Each path below is one point turned by a fixed rotation once a step. After each direction that follows a path, write how fast that rotation turns it, in degrees each step (0 if it stays still).
Each turn is a multiple of 5 degrees from 10 to 175, or 0.
Each row of a path follows its step; steps can be skipped.
Rotation 1:
step 3: [  5.8  31.2  -3.8  -4.1 -31.3  17.2 -21.5  10.4   5.4  12.0  -9.7  -7.4
  15.5  -4.9 -11.6   6.9 -37.4  22.8  40.7   8.6 -11.2  13.8   4.6  -3.6
 -21.0   2.2  -4.5 -17.3  14.4  22.7   2.8   7.8  12.1  -4.7   5.1  -1.5
  15.8 -10.6  29.2  -8.1   5.1 -42.2  14.4   2.4 -20.7 -17.4 -14.0 -64.7
  26.3  -9.7  19.9  -9.8  -6.2  26.8   8.7]
step 8: [-42.1  -3.2 -34.9   3.9 -42.8  -8.7  41.2 -28.6 -12.4 -11.2  23.2  31.6
 -12.7  -1.8  23.7  13.1   8.5  15.6  22.0   2.0  12.0 -19.8  16.7  25.3
   3.7  -3.6  -3.3 -15.0  13.5   9.9 -24.3  11.7 -24.8   5.5  -5.6   7.7
  -6.0 -23.8   3.8 -32.2  -8.9  10.5  26.5  25.4  -3.5 -18.5  -2.9  -0.2
   4.2  18.3  -6.0  14.0  -1.8 -29.8 -17.0]
step 9: [ 24.7  12.0 -30.0  -9.9  26.1 -25.5  -5.7  32.1  11.6 -20.5  -7.8  -8.9
  18.8 -10.8  15.5  15.2 -10.4  16.2  18.6 -12.9  25.1  19.1  -4.5  14.2
  -2.8   6.5  -9.2   8.9  37.8  -6.0  -9.8 -14.3   0.0 -28.3   2.0   6.9
 -11.8  -7.1   7.3 -30.1   4.4 -18.4 -23.7   6.2  41.5 -17.8 -22.9 -44.0
  -0.2 -31.4 -35.2  -8.2 -10.5  -1.3  14.4]
step 11: [-22.5  -4.8 -22.0  -5.4 -27.0  28.9  16.6   0.8  15.6  -0.1  -7.4  -1.7
 -11.3 -42.0 -20.8  24.0  34.2   6.0 -27.4  11.0   6.1  -5.3  21.1 -29.2
  -2.6 -15.8  -1.8   5.3  19.9  12.6  34.8  27.5  11.1 -18.8 -11.5  32.7
 -26.6  -0.8  19.1  19.0 -10.5  -2.7  21.6 -10.1 -43.3  -0.1  16.8 -18.8
  12.1  -9.5  -5.7  -5.4  19.7   0.1 -17.8]
step 15: [  0.6   4.1  14.7 -33.0  -8.3  24.8 -18.0  14.0  34.2  44.6  -4.9  23.0
  35.0   2.2  27.4  32.0  -4.6  27.5   6.6  14.4  28.1   5.0  -5.8  -3.7
 -19.7 -24.5 -19.0  16.2   3.8   0.9 -28.7 -23.7 -18.8  16.8  28.1 -24.7
   8.3   2.4   1.3  -2.4  -2.4   0.9  14.4  -9.6  23.4   9.4  -4.1 -13.8
 -13.6 -25.9 -10.8 -15.2   1.7  19.8  28.8]
step 19: [-21.5 -40.0   8.4  23.0 -23.8   5.8 -24.3 -23.7  11.2   1.3   3.1  40.3
  -5.0 -11.7  -6.4  -3.0 -16.0  -0.8 -29.2 -10.1  20.2   7.7  13.3  -5.4
  12.8  16.7   2.7 -11.6 -29.6  18.0  26.9   5.0  31.6 -27.4   2.4  18.3
  44.0  36.0 -11.8  -2.3  26.1 -15.0  -4.9  -8.1  -0.9  15.8   0.7  -4.6
  12.5 -23.0  30.6  12.3   1.6 -24.4  -7.3]
step 23: [ 38.8 -12.4 -12.2  -1.1   3.7  13.0  10.3 -18.4   4.4  16.0 -27.6  19.7
   0.1 -33.9  18.4  28.6  25.8 -20.9   9.9  18.2  30.0   4.3 -11.1 -10.6
  -2.8  -3.4  14.2  27.7   4.5 -22.4 -12.5  33.4  18.0  30.6   0.5   7.6
 -33.5  -5.7 -54.4   7.0   5.0   8.3  -2.2  -1.6 -22.5   3.2  22.4 -18.2
 -30.3  13.0  -5.5   0.8  10.3  17.1  -1.9]
step 24: [-29.1 -41.0  20.7  -2.9   2.4  -6.7  11.5  17.0   1.2  -3.8  14.3 -14.8
 -19.8   7.9  11.4  -2.7  21.8 -40.9 -26.2 -17.8  -3.4   3.4  -6.4   6.8
   5.1  -7.8 -16.0  31.2  38.9  34.3  26.9 -20.3  -9.7  20.3 -11.9  11.8
   0.0 -17.5   7.6  -0.3   8.8  -4.3  15.2 -33.5 -21.6 -45.7   7.4   3.7
 -12.1 -16.5 -22.7  -3.0  24.6  -2.8  13.8]
Directions:
[ -5.8   3.5   1.5  -1.2   0.8  -3.8   6.1  -7.0  -7.3   5.4   2.7  -0.2
  -4.4   4.4   4.3   4.3  -9.3   3.8   8.0   3.0  -0.3  -3.7   0.0   0.9
  -1.9  -3.9  -9.1   7.7   0.3  -4.2   3.2   2.7   3.4  -3.4   5.9 -10.7
   4.9   4.1   5.0  -0.9  -5.3  -3.2  -5.8   4.2   3.0   3.8   0.5  -9.0
  -1.7  -7.0  -6.2  -3.1  -2.8  -2.9  -7.3]
60
[ -5.7   5.9   1.7   5.6   6.8   0.5  -4.0  -5.1   0.6  -1.7  -8.9  -3.8
  -4.2   3.6   0.6   3.7  -5.2  -5.3   5.4   3.2  -7.2  -2.1  -4.1  -0.2
   1.6   7.0  -0.8 -10.3   9.2   1.4   2.1   2.3  -2.4   5.6   3.1   0.1
  -2.2 -10.5   7.1   8.9   8.5  -6.5  -2.6   2.3  -1.9  -2.1  -6.6   4.2
   1.4  -0.1  -5.1  -0.9   5.7  -0.7   1.0]
170
[-3.5  2.9  5.7 -0.3  8.8 -1.8  1.8 -6.9 10.2  0.0  9.4 -9.4 11.4  0.7
  2.0  0.2 -0.7  5.5 -0.7 -6.9  0.9  5.5 -2.6  0.4 -2.5  6.7  0.0  0.1
 -0.7  8.2  3.7  4.6  6.0  3.6  7.0 -7.3 -2.1 -3.5 -7.7 -0.6 -2.0  5.1
  2.2  0.9  3.3 -2.1  7.6  4.6 -6.9  0.0 -2.7  0.0  4.0  1.9  0.8]
130
[ -2.7   3.2   1.3   5.4   7.3  -2.7  -5.8  -6.3   1.8  -3.8  -3.1   5.2
  -1.5  -3.4   0.4  -4.3  -1.8  -3.3   1.8  -0.6  -2.3   3.7  -0.8  -1.2
  -2.8   3.7   4.1   0.5  -0.3   0.1  -0.8  -5.0   1.4   4.6   4.3   4.4
  -1.7   3.7  -5.8  -7.4  -7.2  -3.3 -11.7  -1.6  -4.6   8.3   1.9  -4.9
   2.7   5.7  13.5 -13.6   1.7  -1.1  -5.8]
115
[ -6.6  -0.3  -3.1  -0.4   2.1   5.4   0.3  -2.5  -1.7   1.3   3.2   3.4
   2.0  -1.9  -8.3  -0.8   7.7  -3.2   9.2  -0.2   5.6   4.7   5.9   2.2
   1.9  -0.5  -4.5   4.5   0.2  -0.9   0.6  -3.0 -11.0   0.2   2.0  -5.9
 -10.6   0.1   2.3  -5.4  -1.4   4.9   2.4  -8.9 -10.1   1.0  -3.4   6.9
   2.1   2.4 -10.6  -2.1   5.7  -1.7  -7.9]
115
[ -3.4  -2.5   3.0   4.2  -0.3 -10.4  -2.5   5.6  -2.8   6.0  -0.9   4.3
  -3.7  -2.2   0.7  -6.0  -1.0  -1.1  -2.8  -2.3 -14.4   0.7  -5.6  -4.2
  -5.1  -3.2  -5.6   2.6  -4.3  -2.4  -4.3  -3.3  -7.1   6.5   4.6   2.7
  -0.8   3.8  -5.6  -3.0  -0.3   5.2   3.5   3.7  -2.1   2.0  -1.1   5.6
  -6.7 -12.0  -4.1   0.7   8.7  -1.1   6.5]
130
[ 0.9  4.4  6.1  0.2 -0.1 -8.7  0.5  0.1 -3.4 -4.4  3.9  2.3  2.1  3.0
  0.4 -2.1  4.1  1.3  7.4  1.0 -8.7  6.2  2.4 -8.9 -1.5 -3.6  7.6 -6.2
  8.4 -5.8  1.0 -3.4  0.2 -7.3 -6.0  2.4 -0.6 -3.5 -3.1 -7.6 -2.0 -4.9
  5.4 -0.3 10.9  0.5 -1.0  5.6 -5.0  4.4 -5.2  1.8 -6.7 -1.9 -9.6]
85
Rotation 2:
step 2: [  5.3   3.3  29.5  -8.4 -30.9 -20.2  11.7 -15.1  -9.2   3.5  -8.0 -34.0
 -10.6 -38.4  -8.9  -1.7   9.4 -26.0   7.5  11.1   4.4   8.4  -7.5 -10.0
 -11.3  10.0  16.4  14.4  -3.0  16.2   8.7  -9.7 -21.6  25.0  21.1  30.7
  12.5  -1.0  25.3  -9.0  -0.4  -6.4  -1.8 -12.6  -4.8 -30.9   4.5  -8.1
 -26.8 -12.3   7.2   5.5  -1.9 -13.6 -15.3]
step 3: [  4.2   5.5  -4.7  12.3  12.5  22.2 -22.9  21.5  -1.0  11.1  -4.8  11.3
  20.0 -46.7  -6.0 -15.2  16.5 -11.4   3.5  14.7   3.6  -7.9  -1.4  -5.0
  -3.3   1.2  -9.9  -0.5 -23.1   4.2  20.0  40.7 -14.3   0.1  -5.5 -15.3
  19.7 -22.1   0.1 -25.5 -13.5  -6.0 -20.4   3.0 -22.4 -14.1   7.3  17.7
  10.6   7.4 -14.0  -3.3  23.1 -29.3 -14.1]
step 5: [-41.4   7.1  -2.9  -8.7  -1.0  -4.0  12.1  13.3  -6.8 -12.8  16.4  -0.8
   1.6  -4.6   1.2 -10.2  17.7   1.4   2.5   9.2  -0.9  -3.1   0.3  -8.1
  -6.5  20.5   9.4  -9.1  24.2  40.9  20.2   6.5  17.8   4.7   3.8  16.9
  17.6   2.5 -51.0 -29.9  -2.6  -3.2 -18.5 -29.3 -15.0   5.6  20.3  10.5
 -13.0  -5.8  11.3 -24.6   8.1  -4.7   2.3]
step 6: [  8.0   3.0  41.1 -16.9 -15.8  -5.6  12.4 -27.0 -11.2   0.0  13.2  -2.9
  -8.4 -35.2  -9.1  -6.6  36.4 -13.1 -14.8  17.8   9.4  34.1 -10.3  20.0
   5.0 -10.8  17.5  -9.5  10.4   5.7   6.3 -16.8  -8.7  -5.3  -3.2 -10.1
  11.6   0.0  -6.0  14.5 -18.3   3.7 -23.4  11.4 -24.9   4.5  -4.0  33.9
  17.0 -15.1   4.3  10.7 -17.2  -6.3  -3.0]
step 7: [  1.2 -11.9 -33.8  10.5   3.2   8.2 -24.8  18.9 -21.5  10.0  34.4   8.2
 -33.2 -22.6  -6.4 -10.7   1.3   0.7  11.1 -23.6 -15.6  21.3  -8.6  13.1
  14.6  12.6  17.1 -11.8  -5.4  10.1  -2.1  22.5   6.2  13.8 -15.0   4.9
 -10.1 -12.6  -2.9  -5.5 -21.2   8.5  -6.5 -11.0 -10.3  21.8  -2.8  28.4
  32.2  22.7 -14.8 -12.1  19.8  -2.2  -4.1]
step 12: [-17.1  -2.7  22.3 -13.8 -13.5   0.0  12.3   1.7   6.3  -4.9 -24.6  24.6
 -14.1 -15.6   8.3  18.3  20.2 -14.2 -39.9  -7.6 -16.4 -19.7  -8.5  -8.1
  31.0   2.9   8.0  -0.1  33.6 -21.4  -3.3  -2.1 -21.3  13.8  -0.4   1.1
   5.4  -6.5  -4.8  15.9  10.9   2.6   8.6  13.0   6.5  -0.7   6.1 -12.8
  -4.8   5.4   7.0  30.8 -23.7  13.1 -39.4]
step 21: [  8.1 -22.0  12.5  -4.8   9.4  19.3   0.5   9.2  14.5  21.6   7.2 -16.1
   6.6 -27.9  -2.0 -14.7  23.0 -20.7  28.6   7.2   6.6 -10.0   0.6  -3.3
 -23.0  -3.9  14.5 -11.4  -5.8  10.0  -4.4   9.7  22.5 -10.4   2.4 -16.9
  -2.2  12.9 -38.8  -9.2   6.0 -20.2  20.3  -5.6 -16.5 -16.9  -5.6  25.3
  -4.5  19.6 -24.8 -19.6 -16.1 -22.5 -28.5]
step 23: [ -5.8   2.9  13.2  13.7  13.6   6.9  12.3 -10.2 -29.0   0.6  23.5 -30.8
 -23.0 -17.5   2.1  19.0  -4.1 -15.8  28.3  13.5  -4.0   1.1  -3.9  -5.1
   6.3  35.9   6.1  19.6  11.8  22.0  13.7 -10.4   1.2  29.6   7.5   6.7
  -7.9  -6.4 -38.6  29.1   7.1   7.1  10.7 -30.4 -17.6  15.2   9.4  11.1
  12.7  -9.2   8.4   1.0  -3.2  -3.9   4.8]
Directions:
[ -0.3   3.5   0.4   0.4   7.9  -4.6  -1.8   2.3   2.5   7.7   4.5  -6.5
  -2.9   8.0   1.2   9.1   1.6   0.0   9.0 -12.0   2.9  -2.1   3.9  -2.5
  -5.4   2.8   5.6   0.3  -3.9   8.7   5.0   1.6  -3.2  -1.1  -6.1  -3.3
   5.4  -7.6  -6.2  -4.5   3.7  -0.6   4.3  -0.9  -4.7  -6.1  -0.8   0.3
  10.4   6.7   1.9  -3.0   0.3  -1.9   0.7]
175
[  9.8   2.7  -0.9   4.7   0.7   0.3   2.7  -3.9   0.4  -7.6   3.5  -4.6
   2.2  -0.7  10.7  -0.4 -11.5   0.2  -4.3   2.0  -4.2  -7.4  -3.3  -3.3
  -4.0  -2.0   4.1   0.5  -3.2   6.7   3.7   1.8   0.9 -11.7  -1.0  -0.3
   1.8   5.9  -2.5   9.0   1.0   0.3   6.1  -3.3   4.1   3.3  -5.9  -2.4
   1.2  -2.7   1.5   2.4   4.7 -12.2  -4.1]
10
[ -6.4  -4.0  -4.3   2.6  -5.0  -0.7  -3.7  -2.8   1.6   2.6   3.6  -0.4
  11.2  -7.5  -3.8  -2.4   3.7   6.9   3.9  -1.0  -0.1   3.6  -4.6  -5.1
   9.0  -2.4  -0.4  -7.1  -2.5   4.4   9.8  -0.2   0.2  -3.3   1.4  -0.8
  -3.3  -2.2  -1.2   0.3   3.8  -0.6   4.8  -3.7  -3.0  -1.6  -8.0  -9.6
   7.3 -11.9   5.8   3.4  -0.9   7.6  -2.3]
35
[  0.1 -10.8   3.9  -1.5  -0.1  -3.9   4.3  -4.9   1.9  -8.6  -1.2   3.0
  -4.6  -5.6   4.6  -3.1  -3.2  -1.2  11.9  -4.4  11.7   1.2  -3.1   5.4
  -0.8   0.3  -1.2   1.2  -2.0  -9.1  12.2   9.1  -2.3  -0.3  -2.2  -5.3
   2.4   4.8   1.0  -2.1   0.6   0.4  -0.9  -6.7  -3.5   3.3   7.4  -4.0
  -2.5   0.4   1.6  -5.9  -1.7  -2.8   1.0]
20
[ 0.2  4.6 -9.1  5.2 -1.5  1.9  4.6 -9.1  0.7 -3.9  1.8  7.0  6.3 -1.3
  5.1 -1.5  3.8  0.9  1.8 -4.7  5.0  9.0 10.1  2.9 -0.2  3.1  3.1 -2.6
  4.7  3.2  2.9 -5.7  5.6  3.5  5.1 -2.7 -4.0  4.3 -6.3  5.9 -7.7  6.3
  5.0  2.7 -1.0  0.5  1.1  9.0  1.7  8.8  5.2 -1.6 -5.5  0.0 -5.6]
45
[  0.8  -0.1   0.8   2.9  -3.7  -6.2   1.3  -4.7  -0.8  -2.2  -7.5  -8.4
   2.9  -6.6  -2.6   0.8  -0.7  -6.4   6.1   4.0  -1.5  -4.2   7.4  -1.0
   2.5   1.1   3.0 -10.4   7.5  -4.8  -8.0  -3.1   3.3   2.2  -8.3   0.6
   9.9  -4.5  -4.2   2.8  -0.7   6.4  -4.8   1.9   7.1  -3.6   2.4  -2.8
   3.7  -6.0   8.3  -7.1   2.8  -3.3   3.5]
100
Rotation 3:
step 1: [ -2.2  18.7   1.8 -25.0 -12.7 -12.0   3.7   9.9 -31.1   7.6  22.6 -15.8
  24.1  16.3 -15.2 -15.5  -4.3  24.3  18.9 -14.9   4.9   0.8 -17.1  33.6
  15.0 -13.2  14.1  23.9  -1.4  31.4 -17.2  13.7  -5.0  21.6  13.0 -16.6
 -11.9 -25.7  14.7 -17.9  -2.8  11.1  17.5  -1.4  -4.8  29.1  29.0   6.9
 -10.6  13.6  -3.0  10.9  10.2  20.4   3.2]
step 2: [  3.3  16.0   6.2  -1.0 -13.3   9.8 -16.2  -6.2 -24.7  34.4  -8.7   0.7
  27.2  -2.5 -14.6 -14.7  29.8 -12.6   8.3   1.4   6.9  33.0  -9.2  -8.6
  17.6   1.4  -6.3   1.6  14.1  13.1  15.3   0.0   1.2  11.2  16.6  23.0
  -1.6 -22.1 -14.7   1.8 -22.5 -10.6  14.3   1.2 -10.7   8.2   7.1  40.4
  16.6 -25.4 -30.0  -4.7 -16.4  25.7 -29.3]
step 6: [ -7.6  -9.2   2.5   6.3 -52.8 -17.9  -4.7 -10.8 -32.5   8.2  12.9 -17.9
  37.9   3.9  13.8  -4.5  17.5  -3.3  10.2 -14.6  19.8  -2.8   8.0  13.0
   6.2   5.2  22.6 -11.1  25.4  25.5   7.1  -3.2  -2.7  21.8  -1.0  -2.3
  -9.5 -34.4   3.9  -6.3 -30.3  -3.4  12.5 -18.7   1.9   1.0  18.5   9.0
 -15.8   6.6 -23.0  18.4   3.3  -5.1   6.2]
step 11: [  2.9  -6.1   8.8 -17.9 -22.0  10.8  -7.4   4.8 -16.8  29.7 -21.4 -18.1
  28.6   2.2  10.1  13.5  34.5  -3.4   6.1   8.0   0.9  16.2  -4.7  15.9
  19.9 -19.7 -10.2   8.9  19.0  -7.8 -17.7  -3.7  -3.8  21.4  -5.8   7.4
   3.1 -22.4   5.0 -18.7 -12.2  -8.3 -10.6 -26.9   8.5 -39.5  23.8  30.8
  -0.6 -18.8 -31.6  12.0  14.4   3.4   1.9]
step 18: [ 50.9  17.6  -7.8 -25.6 -17.8 -26.9 -20.8   4.0 -31.4  15.8   3.9  -3.4
   8.9   1.2   6.0  -1.5  -9.6 -26.0  -2.3  -1.2   3.3   2.5  18.7  12.2
  -9.5   2.6 -11.9  13.2  -5.8  10.6   5.0   4.1  13.3  -0.8   1.9  -9.7
  -8.4 -30.8 -14.9  23.3  34.3 -10.7  -7.8  -1.7   4.6 -10.2  25.9  37.5
 -10.1  23.7   3.2  10.1 -15.9   0.9   0.4]
step 19: [ -8.1  -0.5   7.6 -16.5 -14.5   3.1   8.7  -0.6 -28.6 -11.5  17.5 -14.6
  18.0   3.8 -16.4 -44.2  11.8  -6.1  17.5 -20.5  21.1   4.9 -14.5  36.8
 -10.8  -3.3  -8.0   5.6  -4.0  20.1 -15.7  19.3 -11.9  16.9  25.0  10.9
 -17.8 -40.6  23.8 -16.8   0.5  18.2  -3.8  -0.4  25.5  -0.4  16.2  19.1
  -8.2  13.4  -3.9  -8.0  14.7   9.9   0.3]
step 22: [ 14.9   5.0 -14.5 -11.9  -8.5 -20.2 -16.7  24.2 -17.7  16.1 -18.0  18.3
  13.4  23.6  10.2 -23.1  38.2  14.8  35.8   8.9 -17.0  -3.1  -1.3  12.2
  -4.3  16.9  -4.6  20.4   5.3 -16.2 -10.2  24.7  -2.8  11.6   5.0   4.0
 -15.6 -23.0 -10.6 -20.5   0.0  -6.6 -25.8  14.1  22.2  -5.3   9.6  32.7
 -26.2   8.3   5.1  -3.3 -15.9  -5.7  12.8]
step 25: [ 11.4 -14.8  20.6  -4.1   1.2  -3.3   4.7  -6.5  -4.2  42.8 -14.9  35.1
  11.1 -14.1 -22.1  11.7  24.3   1.2 -12.9  24.6   8.1  14.3 -16.0   3.5
  -1.5  24.4 -14.7  29.1   6.9  -7.9  -0.1   3.2   8.5  17.9   0.0   2.8
  15.8  -9.8   8.2  -6.7  -0.1  -8.3 -12.8 -24.3   2.9 -12.3   2.3  54.3
 -13.7 -17.3 -12.3 -18.6 -13.9  16.8  -3.6]
Directions:
[ 5.8  5.7  3.8 -8.9  9.9  0.5 -3.2 -4.9  8.3 -6.2 -6.5  2.7  1.2 -5.6
 -3.4 -7.2  0.6  9.6  0.1 -4.0  0.8  2.5 -3.7 -1.5 -6.5 -2.2 -0.1  3.7
 -0.5  3.6 -1.8  4.5 -7.7  5.5 -4.1  1.7 -1.8 -6.3 -1.7 -8.7  0.3  4.0
 -1.1  5.2  1.2  4.9 -8.7  9.6  5.5  1.9  0.1 -2.7 -2.2 -0.5 -3.7]
125
[  4.8  -0.9   9.1  -3.7  -6.6  -2.1   2.5  -1.5  -2.9  -0.4  -5.2   5.6
   3.8   8.1   0.9   4.7   1.7   5.0  -1.0  -1.6  -7.2  -3.8  -2.7  -5.8
  -1.4  -9.3  -3.6   5.6  -9.9   8.1   9.4  -3.6   4.9   0.6  -0.9  -5.5
   2.1  -2.9  -0.3  -0.2  -2.7 -12.5   4.6  -1.8   2.6  -2.9  -4.9  -0.7
  -4.0   0.0  -6.4   0.5  -1.1  -8.3   0.0]
155
[ 0.4 -0.7  1.5 -5.2 -0.5 -6.0  4.1 12.5 -0.8 -2.7  1.5  8.8 -2.3  3.4
 10.4 -2.1  2.1 -2.2  4.8 -3.4  7.9 -9.5 -2.7 -0.3  3.7 -7.4  3.4  1.5
  3.1 -5.8  3.0 -5.2 -7.6 -8.4 -3.1 -3.7 -1.9  0.2  4.5  1.1 -2.2  7.7
  4.3 -3.6  6.4  7.7 -3.3  1.2 -1.5 -2.6  0.2 -6.6  0.6  4.4 -5.0]
155
[ 7.5  5.2 -3.6  1.2  2.1  5.0  0.8 11.9 -2.3 -2.7 -7.9 -3.2 -5.8 -4.7
 -2.6  1.5  2.9  2.1 -0.4 -4.6 -6.3 -3.1 -2.8  2.4 -5.2 -2.4 -0.2 -1.2
 -2.8 -4.5 -5.4  3.2  1.2 -0.7  1.6 -6.6  3.7  2.1  3.4 -6.1  3.2 -6.7
 -5.1 -8.8 -2.0 -2.2 11.7  5.7 -6.6  4.2  2.8 -5.6 10.4  0.0 -4.8]
100
[-6.3 -0.9  3.4  5.6  0.3  6.3 -2.4  5.6  3.0 -5.8  6.8 -6.7  5.3  8.9
  3.5 -3.7  3.9  9.1  3.7  6.5 -3.1 -5.9  0.9  1.5 -4.5 -3.0  3.4  1.4
  1.3 -1.2  0.8  3.4 -1.3  8.5  3.1 -4.6  4.1 -4.6  4.1  1.2 -3.3  6.5
  1.6 -6.5  3.1 -5.2 -5.0  4.8  0.9  4.1  1.7  8.7  7.0  4.6 10.5]
140
[  3.0  -0.8   4.1  -6.7   0.5 -10.6   7.0  -3.1   1.9  -3.3  -7.4  -6.0
   0.7   4.7   2.1  -2.3  -3.1  -0.4   8.3   8.7  -1.7  -4.5  -0.5  -3.2
   3.9   1.7   4.0  -5.2   3.2   3.7   5.4   8.5  -7.3   5.1  -1.0  -4.3
  -8.4   6.3  -5.7   1.9  -0.3   0.5  -3.6  -3.7  -9.0  -5.1   9.8  -2.0
   3.2   1.9  -5.6  -1.8  -0.3   4.2   0.0]
65
[ 6.6 -0.7  6.5 -3.6  0.9  0.8  2.9 -3.8 10.3 -0.9  4.6  0.0  2.3 -7.8
  7.8  6.0  2.7 -0.4  7.4 -0.6 -3.7 -8.6  6.1  2.4 12.7  9.5 -3.6  0.3
  2.6  0.8 -5.8  3.4  4.8  2.7  3.6  6.0  3.7 -6.8  4.5 -2.5 -3.3 -6.6
  0.5 -4.9 -1.3  4.8 -4.7 -4.9 -4.8  4.8  1.5 -1.7  1.7  2.2 -2.1]
130
[ 1.4 -3.0  8.6  9.6 -0.3 -5.4  9.1  1.1 -2.7 -6.1  8.9 -3.1 -4.7 -6.6
 -6.9 -5.0 -9.1  7.8  2.0 -2.1  2.5 -1.6 -3.8  1.5 -0.7  1.8  0.1  5.0
  0.6 -0.6 -0.9 -3.0  1.6  0.4  3.7 -0.8 -8.2 -2.2 -1.8 -9.6 -2.9  0.1
  4.4  6.6  1.9  2.4  4.8 -6.0 -4.1 -5.7 -2.4 -4.8  6.7 -3.9  7.9]
160
